In the rows, zero is written as 128.
One hidden turn or mirror swaps the rows below in pairs. Which row is each named row swapped with?
The rows were stretched afterwards, more along some directions than others.
j566: [101 128 113 137 141 129 138 116 108 108 129 125 137 111 144 139 131 143
  95 127 158  98 106]
j658: [ 98 136 142 140 139 125 112 117 136 136 142 184 124 160 113 109 112  84
 139 154 106 112 151]
j5: [113 122 109 127 123 129 129 170 129 125 126 129 154 104 137 139 129 129
 132 141 135 139 137]
j817: [119  92 142 130 144 118 117  87 150 131 116 145  96 138 121 107 120 113
 126 135 121 116 106]
j848: [ 85 134 118 108 123 119 136 148 136 145 116 146 143 128 124 135 117  87
 131 175 117 126 131]
j655: [113 158 124 119 138  96 126 121 123  93 125 153 160 136 134 141 108  97
 128 175 136 125 132]
j25: [ 76 126 125 146 150 110 148  83  87 116 125 149 153 134 105 131  99 126
 113 143 153  97 109]
j340: [ 80 130 124 159 163 123 125  95 149 112 144 176 132 129 125 116 105 120
 133 129 144 115 124]
j840: [ 81 165 103 127 132  90 109 129 130 126 135 145 167 113 136 145 106  85
 136 160 127 142 141]
j62: [ 94 127 126 136 166 137 119 126 105 121 141 149 159 110 109 124 112 148
  86 132 135 111 121]
j180: [124 132 138 135 136 134 109 129 124 113 132 141 148 113 117 107 101 124
 103 143 128 129 133]
j944: [ 96 121 130 163 168 132 141 102 126 116 132 150 137 146  94 104 135 137
 127 156 122 121 135]
j827: [ 98 123 129 128 115 128 129  94 122 128 154 138 131 139  89 116 123 133
 139 142 122 120 138]
j735: [132 140 112 130 139 125  97 164 157 122 121 131 123 123 146 109 137 106
 127 139 107 153 134]
j92: [109 122 139 144 144 131 130  95 129 113 132 139 101 140 124 101 109 116
 112 136 122  92 117]
j83: [ 76 110 104 146 155 125 140 136 108 125 153 137 153 120  99 144 134 125
  92 171 117 125 128]
j561: [110 156 113 134 124 101 124 107 113 122 162 153 152 149 125 155 105 109
 120 151 127 130 110]
j316: [ 98 131 141 140 132 114 133 102 117 118 141 173 144 146 136 141  90 110
 141 135 142  95  95]
j294: [ 99  97 137 134 153 123 130 108  98 123 123 158 164 144  97 117 108 124
 114 160 127 135 112]
j548: [115 162 115 145 151 107 125 104 141 121 106 111 155 118 130 134 119 131
 120 136 140 120 118]
j76: [122 127 127 132 165 119 149 102 100  93 129 119 145 136 114 129 129 150
 108 167 129 109 129]
j528: [ 95 139 148 134 115 110 134 104 153 139 145 138 132 134 120 148 123 119
 138 118 127 121 135]
j111: [110 113 145 125 124 139 123 146 129 127 157 153 131 110 133 140 130 141
  98 116 121 116 116]
j832: [108 116 146 122 144 104 114 116 141 122 125 161 135 125 118 116 122 108
 117 136 105 147 111]
j774: [ 95 138 123 148 133 101 136 106 136 143 146 157 136 124 102 115 122 112
 122 157 125 117 119]
j780: [153 110 151 115 130 133 118 117 134 134 119 146 122 118 140 125 121 138
 122 135 138 117 129]
j995: [152 129 148 124 144 145 108 122 140 146 135 153 134 143 118 144 114 128
 113 127 122 120 122]
j587: [ 96 100 133 137 166 150 133 128 123 117 144 162 135 125 116 127 109 138
 120 124 134 114 123]
j826: [112 124 113 143 154 125 124 145 135 127 119 143 150 115 140 149 135 135
 113 137 134 133 110]
j520: [120 121 122 118 135 143 135 120 133 122 129 151 137 153 139 154 118 118
 115 178 135 130 114]
j788: [106 151 126 150 134  81 115 112 130 116 125 140 153 103 139 123 124 105
 138 158 123 119 122]
j927: [ 92 130 120 132 144  98 140 103 128 136 117 107 142 137 109 134 111 115
 133 153 120 117 126]
j38: [ 99 148 128 157 156  99 100  85 148 114 152 136 178 113 128 155  92 121
 107 120 134 135 137]
j763: [ 90 111 112 134 161 125 153 138 143 127 116 103 124  95 115 129 142 152
 109 137 135  98 137]
j72: [ 86 116 137 134 137 121 126  90 101 115 133 157 152 119 108 127  99 127
  99 135 144  96 118]
j192: [103 152 100 109 117 121 132 144 122 118 135 119 169 105 100 126 125 124
 116 158 122 146 144]
j616: [113 136 125 131 153 152 133 128 113 105 148 177 165 151 125 138  96 119
 131 155 141 135 125]
j463: [108 122 104 153 162 107 143 104 106 109 128 139 137 156  86  98 115 118
 113 180 127 129 115]
j130: [122 109 145 142 150 142 113 152 142 141 136 128 111 101 128 124 143 134
  92 104 122 104 129]
j888: [106 147 116 122 128 110 124 130 148 112 126 139 171 133 144 172 105 104
 116 172 123 137 128]
j17: [123  92 112 116 141 137 133 145 137 149 139 126 126 118  98 143 136 129
  94 149 119 131 131]
j538: [ 95 115 166 144 160 108 116  94 155 108 130 154 125 118 133 114 114 131
 114 128 122 116 121]
j895: [ 95 127 114 173 161 108 131 107 137 111 135 156 138 133 103 116 123 126
 108 144 121 127 119]
j636: [124 101 153 122 137 117 103 130 174 142 137 144 121 144 127 139 130 128
 116 126  99 145 128]
j407: [127 105 150 133 158 122 102 111 147 130 137 151 127 129 134 128 123 123
 123 122 119 135 103]
j605: [107 130 107 129 133 109 131 120 146 129 128 101 150 111 113 149 126 152
 131 141 133 130 150]
j592: [117 127 114 107 119 142 137 150  93 136 129 133 159 118  83 131 112 128
 114 144 141 132 133]
j431: [ 89 145 120 139 126  69 124  88 154 130 120 141 119 123 112 139 110  99
 132 132 119 117 121]
j720: [116 135 120 121 104 112 135 109 140 122 146 114 119 130 139 147 125 131
 147 113 143 141 112]
j88: [106 128 128 148 147 137 121 114 110 116 171 155 155 143 122 132 104 116
 143 138 120 126 119]
j920: [ 82 129 128 143 128 106 107 116 138 144 142 162 129 116 113 112 119  98
 147 114 112 121 114]
j364: [112 114 169 126 119 133 121 116 143 149 132 168 104 117 113 121 128 118
 119 103 124  71 119]
j841: [ 90 135 145 123 131 116 120 119 147 123 132 164 145 117 139 173  99 108
 124 128 142 103 130]
j446: [ 91 130 131 118 122  94 122 115 123 120 133 159 154 145 122 150 111  99
 126 179 116 132 132]
j989: [109 117 116 117 135 145 146 175 117 120 133 152 162 115 116 124 130 109
 110 147 134 135 126]
j721: [ 89 121 128 175 149 121 132 102 127 128 142 153 122 129 104 102 130 126
 121 123 136  98 109]
j539: [110 108 128 116 148 132 136 174 132 133 111 141 142 112  99 129 143 133
  99 150 101 148 134]
j113: [101 104 134 131 152 129 120 144 149 133 119 140 130 107 110 113 131 113
 121 133 104 102 124]
j576: [132 137 138 138 128 100 124 110 131 134 143 128 121 123 131 138 124 112
 142 117 134 106 117]
j946: [119 140 112 122 120 134 125 137 134 123 143 147 137 125 123 122 115 127
 128 152 135 149 135]

j895 is swapped with j832
j566 is swapped with j88
j763 is swapped with j927
j946 is swapped with j446
j38 is swapped with j989
j407 is swapped with j721

